Each named turn below is shown by a few rows before and after it. Which turns, in which order, take the first row of each later pair to the second? The first pair is answered.
turn Lapof:
[-0.05, -0.59,  0.68, -1.14, -0.57, -0.35, -1.26,  1.74,  1.12,  1.33,
  0.08,  0.05,  2.22,  1.35,  0.46,  0.29,  0.18, -0.33,  0.78, -0.61,
 -1.78, -0.29,  0.52, -1.14] -> [-0.08, -0.84,  0.02, -1.39, -0.78, -0.58, -1.49,  1.37,  1.62,  1.35,
  0.36, -0.60,  1.13,  1.20,  0.34,  0.47,  0.00, -0.94,  0.55, -1.48,
 -1.73, -0.41, -0.40, -1.12]
[-1.45, -0.89, -0.39,  3.22,  0.05,  2.74, -2.19, -1.37,  0.82, -5.34,
 -0.26, -2.08,  0.35,  1.19, -0.66,  3.21, -0.54,  0.04, -2.07,  0.13,
  3.50,  1.53, -0.33,  0.81] -> [-1.88, -0.87,  0.68,  3.81,  0.46,  2.92, -1.64, -0.36,  0.44, -5.05,
 -0.14, -1.37,  2.50,  1.47, -0.22,  2.62, -0.12,  0.74, -1.50,  1.22,
  3.25,  1.79,  1.41,  0.88]
[ 0.11,  0.17,  0.56,  0.10, -0.11,  0.98,  0.65, -1.08,  0.14,  0.23,
  1.42, -0.19,  1.42, -0.40,  0.54, -1.54,  1.22,  0.93, -0.44, -0.15,
 -3.82, -0.79, -1.48, -1.42] -> [-0.02,  0.33,  0.63, -0.10, -0.08,  0.57,  0.59, -0.93,  0.24,  0.42,
  1.41, -0.36,  1.49, -0.31,  0.50, -1.62,  0.90,  0.77, -0.23, -0.04,
 -4.08, -0.84, -1.41, -1.47]
turn fasu:
[ 1.55,  1.11,  0.21, -0.50,  0.86,  2.26,  0.18,  0.16,  1.32,  2.26,
  0.49,  0.41,  3.90,  0.39, -1.34,  1.89, -1.46,  1.90, -0.79, -1.74,
 -3.00, -2.06, -0.80, -4.19] -> [ 0.89,  1.22, -0.27, -3.32, -0.04,  1.31, -1.37,  0.65,  2.19,  1.98,
 -0.50,  0.21,  3.85,  0.53, -0.66,  2.64, -0.13,  1.23,  0.32, -1.91,
 -1.42, -2.23, -0.99, -4.16]
[ 0.88, -0.62, -0.55, -3.76, -0.13,  0.06, -1.70, -2.63,  0.87, -3.37,
 -0.89, -0.09,  0.66,  0.50,  1.80, -1.53,  2.64, -0.53,  2.21, -0.33,
 -0.49, -2.95, -3.43, -0.44] -> [ 1.83, -2.36, -0.38, -2.04,  0.79,  0.36, -1.35, -3.46, -0.15, -4.66,
 -1.08,  0.07, -1.13,  0.29,  0.36,  0.10,  1.23, -0.27,  0.09, -1.40,
  0.74, -1.94, -4.36,  0.89]
[ 1.08, -0.66, -0.40,  2.45,  1.36,  1.68,  0.04,  2.07, -0.50,  0.21,
  0.33, -1.47, -1.07,  0.69, -2.45, -1.68, -0.70,  2.15, -0.03, -0.12,
  0.81,  1.00, -1.60,  1.42] -> [ 0.42,  0.69, -0.57,  1.62,  0.67,  1.56, -0.10,  2.55,  0.08,  1.57,
  0.84, -1.57,  0.41,  0.71, -1.37, -3.42,  0.13,  2.11,  1.64,  1.01,
 -0.66,  0.00, -0.81,  0.61]
turn kep:
[ 0.99, -2.83,  4.48,  0.23,  1.30, -0.52, -2.41,  0.89, -0.63, -1.40,
 -0.60, -0.80,  2.47, -0.01,  0.62,  2.00,  3.09,  4.84,  0.46, -2.75,
  0.43,  1.94, -0.31,  2.11] -> [ 0.73, -1.52,  4.15, -0.40,  0.82,  0.12, -2.06,  1.11, -0.27, -0.15,
  0.01, -0.90,  4.50,  0.09,  1.88, -0.29,  3.88,  4.79,  1.85, -1.63,
 -1.57,  0.77, -0.04,  0.76]
[ 0.17, -0.52,  1.18,  1.95,  0.31,  2.00,  1.59,  0.77,  1.23,  2.29,
  1.29,  0.26,  1.25, -0.03,  0.76, -2.85,  1.41,  1.42, -1.18, -0.48,
 -3.02, -0.87, -0.05, -1.58] -> [-1.56, -0.34,  0.50, -0.40, -0.38, -1.89, -0.36,  2.50,  3.09,  2.93,
 -1.11,  0.26, -0.61,  0.08,  0.02, -0.05,  0.62, -0.60, -0.04, -0.66,
  1.41,  0.93,  3.06,  0.79]
[-0.72,  0.68, -1.54, -1.46, -0.09, -0.61, -0.48,  0.95, -0.36, -1.40,
 -3.95, -0.20, -0.57,  0.63,  0.71,  2.34,  2.26, -1.56,  1.04, -0.10,
  3.51,  1.05,  2.99,  1.05] -> [ 1.73, -0.72, -0.65,  1.77,  1.37,  3.39,  1.65, -1.43, -3.14, -3.36,
 -1.86,  0.12,  0.41,  0.48,  0.62,  0.67,  2.63,  0.63, -1.71, -0.80,
  0.40,  0.14, -1.16, -0.38]
turn bilo:
[-2.52, -0.88,  2.25,  0.50, -1.40, -1.99, -0.11,  2.80,  1.96,  2.31,
  2.05,  1.19,  2.84, -1.01,  0.89, -2.14,  2.13, -1.54,  4.19,  0.81,
 -1.21,  0.61,  4.06,  0.14] -> [-2.23, -0.71, -0.01, -0.72, -2.10, -3.71, -1.20,  2.62,  2.63,  1.36,
  0.26,  1.03, -0.90, -1.14, -0.08,  0.72,  1.42, -3.72,  3.71, -0.27,
  2.86,  1.99,  3.81,  0.91]
[-0.77, -3.80,  2.59, -0.77, -1.37, -0.12, -0.57,  0.05,  1.68,  1.94,
  2.00, -1.78, -1.07,  0.62, -0.41,  0.17, -1.02,  1.58, -0.74, -1.47,
 -3.48, -1.39, -2.53,  0.36] -> [-0.95, -4.43,  2.71, -1.83, -1.53, -0.90, -1.66,  0.00,  1.53,  0.13,
  0.47, -1.07, -2.04,  0.55, -0.55,  2.19,  0.00,  1.41, -0.88, -1.99,
 -0.36, -0.54, -2.26,  1.40]
[ 3.86, -0.51,  1.19,  1.92,  3.14, -0.80,  2.14,  1.04, -2.09, -1.33,
 -0.59, -0.42,  0.10,  1.84, -0.82,  0.88,  0.26,  0.10, -3.19, -0.64,
  2.01,  1.19, -1.41,  2.21] -> [ 4.46,  0.49,  0.01,  2.74,  2.66, -0.55,  2.84,  0.67, -1.76,  0.09,
  0.66, -1.28, -0.78,  1.57, -1.12, -0.26, -1.18, -0.84, -3.37, -0.51,
  0.22,  0.42, -1.62,  1.18]
turn zuf:
[-0.30, -1.98, -1.85,  0.36,  1.36,  0.60,  0.52,  1.78, -1.56, -0.34,
  1.57, -2.12, -1.12, -3.70, -0.60,  0.28, -1.05,  0.16, -2.65,  1.49,
  0.90, -0.86, -3.52,  0.93] -> [-0.90, -0.26, -2.21,  1.93,  1.69,  0.62,  1.26,  2.91, -1.60,  0.65,
  1.03, -1.01, -0.09, -3.24, -0.51, -0.28, -1.43, -0.25, -1.76,  3.30,
  1.96, -0.18,  0.35,  1.26]
[-0.13,  1.21, -0.82,  2.08, -0.83, -1.25,  1.09,  1.32,  1.65,  4.01,
  1.95, -1.79, -0.73,  0.03, -2.17, -1.73, -2.80,  0.07, -3.53, -1.32,
 -4.91, -0.65,  3.31, -0.80] -> [-0.21,  1.10,  1.52,  2.18,  0.39,  3.10,  1.10,  0.58, -2.07, -1.63,
 -0.41,  2.36,  4.44,  0.56,  1.19, -1.99,  3.51,  3.45, -1.81,  0.84,
 -1.35,  0.60,  3.11, -0.95]
[-0.06,  2.83, -2.00, -1.49, -1.50,  2.27, -0.82, -0.22,  0.52, -0.69,
 -0.80,  0.71,  0.84,  0.36,  0.84, -2.40,  1.07, -1.56,  1.48,  1.70,
  0.26, -0.79, -0.18, -1.78] -> [ 0.26,  1.82, -1.92, -2.33, -1.72,  1.93, -1.31, -0.77,  1.02, -0.71,
 -0.29, -0.43, -0.41,  0.01,  0.35, -1.78,  0.66, -1.88,  0.76,  0.35,
 -0.84, -1.21, -2.34, -2.03]
Then:
Each pair is 2 to 4 turns apart.
[-1.11,  1.81, -1.20, -2.22, -1.07,  0.63, -0.83,  1.11,  1.19, -1.10,
 -1.27,  0.68,  3.24, -0.18,  3.07, -0.76,  1.18,  1.39,  1.62,  0.79,
  1.54,  0.33,  3.18, -1.19] -> [ 0.34,  0.06, -0.29, -0.95, -0.74,  0.67,  0.07,  0.37,  1.94,  1.25,
  1.98, -1.92,  1.66, -0.47,  1.11, -1.82, -1.96,  1.73, -0.80, -1.36,
 -4.62, -1.63,  0.03, -1.70] : fasu then zuf then bilo
[ 1.36, -2.41, -1.31, -0.51, -1.25, -0.24, -1.02, -3.15,  0.40, -1.84,
  0.99, -0.52, -1.88, -0.28, -0.20, -0.15,  0.28, -0.78, -0.32, -2.09,
 -1.45, -1.36, -3.75, -1.70] -> [-0.71,  1.13, -2.43, -0.95, -1.60, -1.09, -0.69, -0.48,  1.59,  0.78,
 -0.16,  0.87,  1.33,  0.53,  1.42, -2.11,  0.90, -1.91,  3.44,  1.30,
  0.10, -0.71,  2.37, -1.90] : kep then zuf
[-0.41, -0.10,  0.34,  0.54,  0.20, -2.90, -1.67,  0.72,  1.96,  2.63,
 -1.41, -0.18, -1.33,  0.85, -1.46,  0.66, -2.26, -0.51,  0.59, -0.17,
  1.55,  2.16,  2.00,  2.15] -> [ 0.21, -0.29,  1.61,  1.70,  1.38,  0.57, -0.76, -0.73, -0.94, -1.41,
 -2.16,  2.06,  0.72,  0.60, -0.05,  0.34,  0.96,  1.78,  0.39,  0.90,
  3.51,  2.82,  1.02,  1.69] : fasu then Lapof then zuf
[-0.42,  0.38,  1.06,  2.03,  1.57,  1.72,  2.06,  0.03, -0.85, -0.45,
 -1.29,  1.78, -0.09,  0.93,  1.75, -2.66, -1.59,  1.44, -0.27,  1.96,
  1.37,  0.51,  2.39,  1.54] -> [-0.63, -1.73,  1.45, -1.83,  0.48, -0.48, -0.54, -0.48,  0.27, -1.84,
 -2.07,  0.47, -2.80,  0.54,  1.15,  0.55, -1.25,  1.17, -1.10, -0.97,
  3.02,  0.63, -1.03,  2.73] : zuf then kep then kep then Lapof
[ 0.18, -0.65, -2.24, -0.70, -0.20, -3.19,  0.71,  0.34,  4.33, -0.25,
 -4.58,  0.30, -1.28,  1.82,  0.13,  1.45, -1.05, -3.08,  1.65,  1.42,
  1.56, -0.25,  0.51,  2.08] -> [ 2.46, -2.93,  0.22,  2.93,  1.93,  1.37,  2.80, -2.13,  1.02, -3.24,
 -2.67,  1.10,  0.31,  1.58,  0.24,  0.22, -0.23,  0.29, -1.38,  0.46,
 -1.46, -0.87, -3.61,  1.16] : kep then bilo
[ 1.90,  1.17, -1.10,  0.04,  0.10,  1.13, -0.25, -1.73, -0.31, -1.67,
 -1.04,  0.73, -1.22,  0.60, -1.22,  2.26, -0.37, -0.67, -0.50, -1.09,
  2.26, -0.15, -0.52,  0.36] -> [ 1.08,  2.47, -0.20,  0.19, -0.23,  2.59,  0.39, -1.15, -0.49, -0.65,
 -0.32,  1.30,  2.10,  0.86,  0.56, -0.22,  1.36,  0.13,  1.08,  0.79,
  0.27, -1.25,  0.44, -0.82] : Lapof then kep
[-1.41, -0.49, -1.31, -1.73, -1.25,  0.00, -1.88,  0.55,  0.59, -2.17,
 -1.96,  1.67, -1.64, -0.80,  0.17,  1.96,  0.77, -0.71,  1.19, -0.15,
  5.19,  1.28, -0.25, -1.41] -> [-1.13,  0.18, -2.69, -0.12, -1.36, -1.51, -1.14,  1.32,  2.07,  1.44,
 -0.63,  0.14, -3.31, -0.84, -1.38,  1.12, -3.03, -2.46,  0.58,  0.09,
  2.85,  0.81,  1.49, -1.13] : bilo then kep
[-1.33, -0.08, -3.81, -1.08,  0.08,  1.87,  0.85,  0.83,  3.27,  2.62,
 -0.18, -1.94,  1.08,  1.19,  0.39, -2.20, -1.04, -0.88,  0.91, -1.01,
 -3.05, -4.31, -0.82, -4.44] -> [-1.72, -4.35,  0.56, -2.47,  1.62,  2.01, -0.84,  0.77,  0.83, -3.10,
 -3.23,  1.07,  2.13,  1.61,  0.73,  2.35,  2.88,  2.37, -0.05, -2.59,
  2.80, -1.38, -0.87, -0.62] : bilo then kep
[-2.43,  0.19,  0.98,  1.06, -2.00, -0.27, -0.19, -0.39, -1.12,  3.88,
  2.34,  0.22,  0.56, -0.13,  0.73, -1.03,  1.74,  0.66,  1.29,  1.07,
 -1.80, -2.01,  0.00, -1.57] -> [-2.39, -1.36,  2.34,  2.69, -0.59,  0.10, -0.18, -0.13, -2.98,  1.18,
  0.71,  2.12,  0.22,  0.24,  0.09,  1.39,  2.06,  2.03, -0.05,  1.07,
  2.03,  0.40,  1.20,  0.78] : kep then bilo then kep then zuf
[-1.31,  4.65, -0.91,  1.38,  4.16,  0.79,  1.52, -0.46, -1.66, -0.09,
 -0.01,  3.59,  2.67, -0.74, -1.20, -1.39,  1.15,  0.78,  0.37,  3.33,
  1.34,  0.87,  1.11,  1.15] -> [-1.69,  4.83, -1.21,  0.39,  3.89, -0.37,  0.89, -0.08, -1.09,  0.02,
 -0.64,  3.65,  2.12, -0.73, -1.32, -0.23,  1.15,  0.02,  0.66,  3.00,
  2.99,  1.46,  1.76,  1.99] : kep then fasu
[ 0.08, -0.09, -1.31,  1.70, -0.52, -5.30, -0.45,  2.95,  4.01,  2.61,
  0.06, -1.47, -3.31,  1.09, -3.62, -0.33, -5.15, -2.57, -1.47, -0.23,
  0.64,  0.72,  5.10,  1.82] -> [-1.05,  2.98, -2.04,  1.10, -1.21, -3.35, -0.08,  3.66,  3.82,  3.56,
  0.14, -0.55,  1.51,  1.53, -0.47, -3.75, -2.01, -2.22,  2.07,  2.81,
 -0.60, -0.75,  7.04, -0.43] : kep then zuf then kep then Lapof
[-1.44, -1.46,  1.57,  1.99,  0.03,  1.96,  1.64, -0.40, -0.71, -0.93,
  1.19,  2.98,  1.35, -0.08, -0.26, -1.56,  1.82,  1.94,  0.51,  1.77,
 -0.61, -0.59,  1.68,  0.14] -> [-2.36,  0.82, -0.63, -0.92, -1.91,  0.49,  0.55,  0.05,  1.67,  0.81,
  1.18,  1.55,  0.41, -0.30,  0.56, -2.24,  2.05, -0.45,  2.46,  1.99,
 -1.01, -1.98,  1.34, -1.47] : bilo then bilo then fasu
